One turn moves every row onto another: examples first, then more rows asked
Kir: -0.533, 0.547, 1.407, -0.521, -0.865, -1.546, -3.550, -0.558, 0.236, 1.319, -0.652, -0.166, 2.242, -0.891, -1.248
vug: -1.426, -1.502, 1.167, 0.179, 1.397, 0.321, -2.281, -2.429, -0.064, -0.171, 0.963, -1.590, 2.272, -2.814, -1.540
pemap: 0.183, 0.584, -0.821, 1.053, 3.473, 3.996, 1.056, -0.526, 0.046, -0.178, -1.574, -0.771, 0.581, -1.858, -0.486
razev: -2.041, -1.425, 0.089, 2.061, 1.436, 3.243, 0.781, 0.318, 0.404, 0.104, -0.526, -0.836, -1.809, -0.632, 1.174
sazi: 1.427, 1.873, -1.010, 1.767, 2.336, 3.147, -0.711, -1.343, -2.626, 0.133, -1.476, -1.948, 0.754, -0.391, -0.499
fiduv: 1.288, 1.086, 0.520, -1.663, -1.934, -1.311, -0.532, -0.554, -0.043, -3.227, 0.055, 1.036, -0.535, 1.193, 0.401
losal: -1.799, 1.140, 0.743, 2.887, 1.770, 3.053, 0.577, -0.316, 0.440, -0.835, 1.054, -0.172, -0.739, 1.023, 2.690
Nuv: -0.232, -1.729, 0.869, 0.099, -0.413, -1.159, 1.906, -2.183, 0.300, -3.201, 1.406, -0.004, 0.248, 0.793, 2.268
Fipub: 0.067, 2.684, -0.091, 2.613, 1.784, 1.053, 0.992, -0.456, 1.455, 0.135, -0.759, -0.568, 1.637, 2.080, 3.178
nudu: 1.128, 1.770, 0.377, -1.745, -1.188, -1.624, -1.973, 0.111, 2.046, -0.605, -1.228, 0.706, 1.045, 0.261, -0.590
binu: 1.692, 2.421, -1.258, 1.881, 2.351, 3.214, -0.863, -0.874, -1.835, 0.704, -1.632, -1.353, 0.392, 0.107, -0.497
mirif: -0.935, -1.567, 1.435, -0.326, -0.957, -1.835, 1.168, -1.412, -0.992, -3.318, 0.862, 0.718, 0.275, 1.627, 0.523
Niv: -1.580, -1.670, 0.572, 1.818, 2.062, 3.220, 0.920, 0.296, 0.123, 0.874, -0.977, -0.638, -1.261, -1.063, 1.452
ruti: 2.198, 2.333, 0.637, -1.700, -0.555, -1.033, 0.746, -0.590, -0.221, -3.271, -0.454, 0.826, 0.089, 1.134, -0.159
Nurav: 2.267, 0.333, 0.123, -0.917, -0.752, -2.013, 0.105, -1.348, 0.752, -2.375, -0.275, -0.345, -0.286, 1.797, 2.295
duman: -2.285, -1.498, 2.505, 0.841, 0.179, -1.153, 2.217, -1.819, -0.456, -0.789, 0.990, 0.840, 2.867, -0.378, -0.250
bos: 0.248, 2.408, 0.417, 1.967, 2.737, 1.740, 1.274, -0.422, 1.497, -0.139, -0.755, -0.181, 1.466, 1.586, 3.475
bevi: 1.666, 1.902, -0.376, 1.520, 2.749, 3.241, -1.087, -1.242, -2.738, 0.272, -1.419, -1.603, 0.398, -0.240, 0.580
sudov: -0.408, 0.176, -1.268, 1.493, 2.597, 3.896, 1.083, -0.515, 0.167, -0.279, -1.331, -1.218, 0.193, -1.858, -1.132
zuvu: 1.229, 1.019, 0.641, -1.349, -0.964, -2.318, -0.191, -0.739, 0.193, -3.363, -0.302, 0.707, 0.053, 2.148, 0.508
kipev: -2.479, 1.059, 2.786, -0.080, 1.288, 0.494, -1.499, -1.370, 0.147, -1.152, 1.781, 0.031, 2.989, -1.831, -1.710
Sus: -2.026, -2.443, 1.331, 0.567, 0.765, 0.126, 0.764, -2.812, -0.070, -2.304, 2.169, -0.725, 1.511, -1.595, 0.273
zuta: 2.873, 1.649, -0.299, -1.282, 0.093, -1.850, -2.486, -1.083, 1.119, -0.430, -1.569, -1.181, 0.730, 0.526, 0.427
Lilu: -2.223, -0.946, 0.281, 2.564, 1.877, 3.585, 0.448, 0.122, 0.028, 0.674, -0.106, -0.628, -1.326, -0.846, 0.601
Fiba: 1.355, 1.691, -0.556, 2.743, 1.420, 0.954, -0.055, -0.923, -1.577, 1.864, -2.207, -1.584, 1.607, 1.694, 1.829
fek: -1.649, -1.256, 1.228, 0.133, -0.513, -0.286, 1.353, -2.384, -0.717, -2.189, 1.447, 0.999, 3.197, -1.094, -1.221
nibaf: -0.282, 0.550, -1.027, 1.767, 2.620, 3.814, 0.387, -0.222, 0.097, 0.783, -1.397, -0.856, 0.166, -1.576, -1.332
rar: -1.236, 0.921, 1.380, 2.010, 2.279, 3.127, -0.193, -0.255, 0.018, -1.065, 0.762, -0.538, -1.162, 0.610, 3.525
fode: 0.190, -0.480, 2.100, 0.340, -1.172, -1.301, 1.488, -1.674, -2.722, -2.377, 0.805, 0.606, 0.046, 1.495, 1.085
Lese: -0.737, 0.838, 2.406, -0.647, -0.032, -0.554, -3.849, -0.018, -0.772, 0.928, -0.433, -0.634, 0.338, -1.437, -1.643
gima: 0.972, 0.448, 0.251, -0.693, 0.941, -0.850, -3.514, -1.573, 0.588, 0.938, -0.897, -1.874, 1.977, -1.824, -1.495
Nasif: 1.497, 1.361, 0.311, -1.457, -0.398, -2.590, -2.054, -0.098, 1.042, -0.788, -1.778, -0.028, 1.129, 1.063, -0.939
fisa: -0.269, -1.818, 0.813, -0.473, -1.933, -1.185, 1.703, -1.565, -1.436, -2.563, 0.406, 1.123, 0.335, 0.519, 0.256
kigu: -0.232, 0.379, 1.258, -0.947, 0.251, -1.630, -3.862, -0.595, -0.304, 0.363, -0.948, -0.818, 1.855, -0.665, -2.205
megem: -1.740, 0.279, 1.876, 0.063, -0.065, -0.119, -2.498, -2.097, -1.310, -0.731, 1.506, -0.123, 3.300, -1.640, -1.729
logut: -0.125, 2.317, -0.096, 2.926, 1.701, 1.556, 1.527, -0.500, 0.797, 0.050, -0.391, -0.026, 0.986, 2.399, 2.958
Keli: -2.540, -2.062, 1.788, 0.148, 0.247, -0.930, 0.783, -1.947, -0.395, -2.373, 1.351, 0.411, 2.254, -0.610, -1.335
dima: -1.673, 1.414, 0.848, 2.437, 1.502, 2.606, -0.028, 0.004, 0.837, -1.265, 0.844, -0.704, -1.076, 1.208, 3.351
gab: 1.528, 1.139, 0.690, -1.642, -0.521, -1.789, -0.864, 0.591, 1.286, 0.539, -2.481, 0.203, 0.346, -0.201, -1.459
dameb: -1.968, -0.451, 1.766, -0.236, 1.049, -0.432, -2.235, -1.591, -0.554, -1.234, 1.003, -0.492, 2.720, -1.653, -2.617
motud: 1.461, 1.071, -0.039, 2.288, 1.934, 1.051, 0.411, -0.702, -1.303, 2.090, -2.463, -1.074, 1.337, 1.538, 2.593
pizel: 1.767, 2.133, -0.746, 2.745, 1.326, 1.259, 0.265, -0.623, -1.417, 1.462, -1.907, -0.923, 0.709, 2.171, 1.816

megem turns into Kir
rar turns into Niv
And these:
Fipub turns into dima
dameb turns into kigu
binu turns into pizel
gima turns into zuta
Lese turns into gab

